One vector is turned by the same rotation once a step. Each row is the vector after some number of steps, and that number follows the row.
The counts run from 0 to 159.
[ 99 146 122  80 116 132 121  74 136 136 109 124 111 131 134 136 125 129
 137 117 133 150 139 125 188  93 198 118 121 149 117  91 103 182 104 151
 117]  46
[115 131 127 136  48 116 139 118 108  99 117 140 121 132  94 162 142 109
 150 175  96 148  96  97 134 151 149 152 139 103 111 110  79 133 148 110
  96]  102
[ 64 136 122 120 121  93 145 141 132 157 127 145  89 121 140 109 125 107
 141 122 152 133 105 114 163 116 145 159 109  91 123  52 135  93  80 114
 123]  128
[115 163 120 144  86 117 187 167  82 140 128 133 132 109 115 139 146 139
 146  94 162 140  80 108 162 125 168 140 107 110 135  94 133 116 104 157
 107]  19
[102 141 155 151  78 153 153 127 119  95 103 123 105 121  76 135 141  85
 146 130 138 150  79 120 130 169 180 135 112 154  94 102 125  84 132 125
 103]  108
[ 82 157 135  76 140 131 123  89 155 114 110 122 113 128 129 129 127  97
 125 121 128 144 120 154 167  98 182 128 119 154 110  66 101 181 120 134
 107]  44
[ 99 122 108 114 113 137 175 145  93 152 114 152  95 158  87 124 134 127
 149 117 164 136 128  67 181 132 158 135 112  95 142 107 136 135  92 171
 121]  121
[130 157 161 130 113 116 150 139 168 116 140 135 123  82 139 156 169 153
 123 124 180 145 101 108 197 115 154 141 129  97  99 104  96 109 101 130
 113]  57
[ 64 159 153 105 141 138 119  99 153 122 105 135  87 109 116 117 132  92
 112 119 144 151  95 155 161  97 171 110 120 147 108  91 102 159 110 130
  91]  42
[127 148 163 111 118  94 131 140 177 101 144 121 111  86 156 137 173 134
 140 140 164 140 108 121 172 133 151 166 131  86  98  76  92 119 102 126
 121]  59
[117 113 137 142  44  89 114  92 124 147 106 146 117 120 118 165 121 151
 155 167 101 135 116  93 163 144 161 143 144 107 121 104  73 115 128 102
 112]  99
[154 141 126  97 111 161 183 136 139 113 107 114 102 132 140 136 152 104
 151 124 153 122 113  98 217 110 168 122 143 103 124 124 153 148 105 145
 105]  157
[ 87 159 135 156  91 106 127 108 146 153  87 151 132 108 140 145 138 155
 146 151 130 121 106 148 194 145 135 154 138 105 101  95  87  84 118 120
  94]  94
[148 116 151 153  70 137 148 164 152 103 137 122 110 142 113  86 149  70
 147 174 128 126  89 121 148 130 178 142 124 122 114 149  99 141 100 152
 102]  70
[127 133 129 131  79 154 175 106 135 119  79 126 100 149  98 128 140  72
 162 154 115 139  85 114 171 154 156 115 136 134 116 112 166 117 123 112
  99]  2
[109  85 155 116  82 108 139 148 116 147 121 161  94 142 116 119 127  97
 146 160 124 159  87 110 131  97 157 125 127 102 175 106  98 176 115 122
  89]  32
[123 160 106  97 103 142 167 114 129 100 137 141 155 139 130 151 140 133
 131 129 154 150 134 117 199  94 176 142 121 122 117 104  95 184 122 162
 108]  50
[120 136 171 114 116 155 151  97 169 112 101 144 127 106 101 137 137  87
 130 109 148 167  77 141 135  92 173 149  99 147 136  86  99 115 118 105
 112]  145
[109 131 128 149  50 109 126 109 104 113 113 153 114 134  95 164 139 119
 138 174 110 149  97  94 139 153 143 147 156  97 117 114  69 134 139 111
 101]  101
[110 138 149 129 125 120 114 101 179 168 111 129  98 128  74 102 132 103
 133 111 118 104 101 140 165 136 177 147 101 151 117 132  64 128 101 166
 112]  78
[ 86 151 134 148 100  99 111  98 143 142  85 153 123 109 137 146 148 156
 147 158 118 130 105 142 182 147 131 165 152  93 100  88  75 104 114 112
  98]  95
[115 111 140 109 111 135 125 103 119 136  84 130  93 155  88 131 117 117
 142 108 140 126 107 115 148 169 203 148 119 167 120  70 116 119 119 171
 132]  114
[125 126 119 118  90 157 160 122 109 111  62 121  79 135 103 133 163  85
 159 163 103 147  93 106 159 148 144 133 155 105 119 131 135 144 119 109
  89]  0
[122 129 157 140 107 137 139 161 165 116 104 128 108 114  89  84 167  87
 149 137 121 118  99 135 151 124 162 120 117 142  92 161  85 121  92 160
  83]  73
[ 70 161 140  89 143 136 123  95 151 116 112 129  93 122 124 128 130  86
 116 122 139 155 104 158 160  99 173 124 119 147 109  77 100 177 115 139
  98]  43
[ 97 129 154 159  63 143 148 117 102 101 102 114 100 111  77 124 152  95
 159 152 137 163  96  88 123 172 174 123 124 121 108 123 119 113 115 103
 104]  106
[120 168 110 100 104 143 147  94 132 106 139 141 144 154 127 151 124 119
 121 138 158 160 123 121 190  99 173 146 125 123 120  98  90 201 119 160
 119]  49
[105 161 115 105 109 140 127  77 123 118 126 135 120 149 127 136 125 124
 117 141 165 158 127 118 183  98 183 140 131 122 127  99  90 208 104 155
 128]  48
[158  98 143 121  63 109 130 172 132 116 127 109 102 116 143 120 149 108
 152 165  96 119 109 101 152 116 191 144 141 118 104 145  79 146 108 154
 103]  67
[109 109 105  95 106 134 177 147  98 150 101 155 104 162  86 125 131 128
 155 115 146 128 135  73 180 134 170 142 109 109 138  99 130 138 107 176
 116]  120
[ 98 178  89 149 108 158 177 134 123 144 121 128 141 141 120 141 140 114
 148 146 116 117 121 130 200 139 158 187 106  93 118 138 103 136 134 149
  91]  87
[106 113 126 107 123 138 125 120  98 145  80 148  92 164  73 137 127 128
 127 103 147 131 107 104 153 157 177 146 144 134 125  85  88 146 117 192
 128]  116
[ 88 145 107 114 120 132 189 166 120 146 131 165 111 143 102 132 136 105
 136 116 156 130 106 103 182 121 136 153 102  98 121  76 134  96 105 153
 100]  124
[ 78 128 113 114  98  90 123 137 112 167 109 157  98 109 152 143 115 126
 114 116 126 125  94 123 159  77 157 152 132 115 110  65  95  96  97 131
 116]  131
[ 79 139 112 109 126 121 182 171 121 148 114 162 106 121 114 132 142 119
 137 108 152 124 108 102 188 113 139 141 100 101 116  79 138  86 100 148
  94]  125
[151 145 116  80 121 161 175 129 130  93 108 110 104 141 132 145 145  88
 131 132 144 143 102 109 188 117 164 151 149  97 126 111 129 182 122 149
 102]  155
[119 153 129 103 100  95 138  76 136 147  89 122  94 133  79 132 132 125
 155  98 127 113  99 111 172 151 156 101 139 148 108  69 125 129  93 144
 126]  9
[122 169 115 139  78 110 192 155  80 134 143 128 136 127 111 139 135 126
 155 103 163 136  87  98 155 137 175 153 104 105 142  84 138 132 109 153
 115]  18
[130 124 156  71 141 149 124  84 158 111  88 110  88 112 108 142 149  99
 131 112 128 160 100 118 145 110 180 165 129 120 143  82  93 171 119 117
 125]  149
[105 112 170 139 103  91 119 154 115 164 100 155 106 113 144 123 128 140
 135 119 157 142  65 144 142 112 167 152 139 109 154  61 101 123 105 145
 112]  26
[102 153 144 129 114  99 167 176 103 127 108 130 125  99 141 114 160 133
 158 111 163 139  82 139 139 141 161 168 119  91 135  56 135 114  97 141
 107]  22
[ 98 138 155 133  89 151 144 126 118 102  87 125 100 105  78 141 144 103
 140 117 134 141  85 120 133 167 186 127 114 164  91  98 115  81 134 138
  96]  109
[108 145  99 100 131 126 138 110 150 163 121 111 113 145  93 121 126 113
 156 126  84  97 139 125 175 137 181 183  95 124 130 125  76 164 125 160
 109]  82
[ 73 133 153 111 114 136 155 146 136 115 115 137  86 105 107 103 154  77
 143 143 126 160 100 120 141  93 156  97 108 120 139 120 121 156 111 112
  61]  37
[114 136 159 128 124 124 131 116 196 138 119 118 108 136  79  80 145  87
 157 134 115 106 104 150 155 144 180 147  86 151 119 113  89 120  96 147
 111]  76
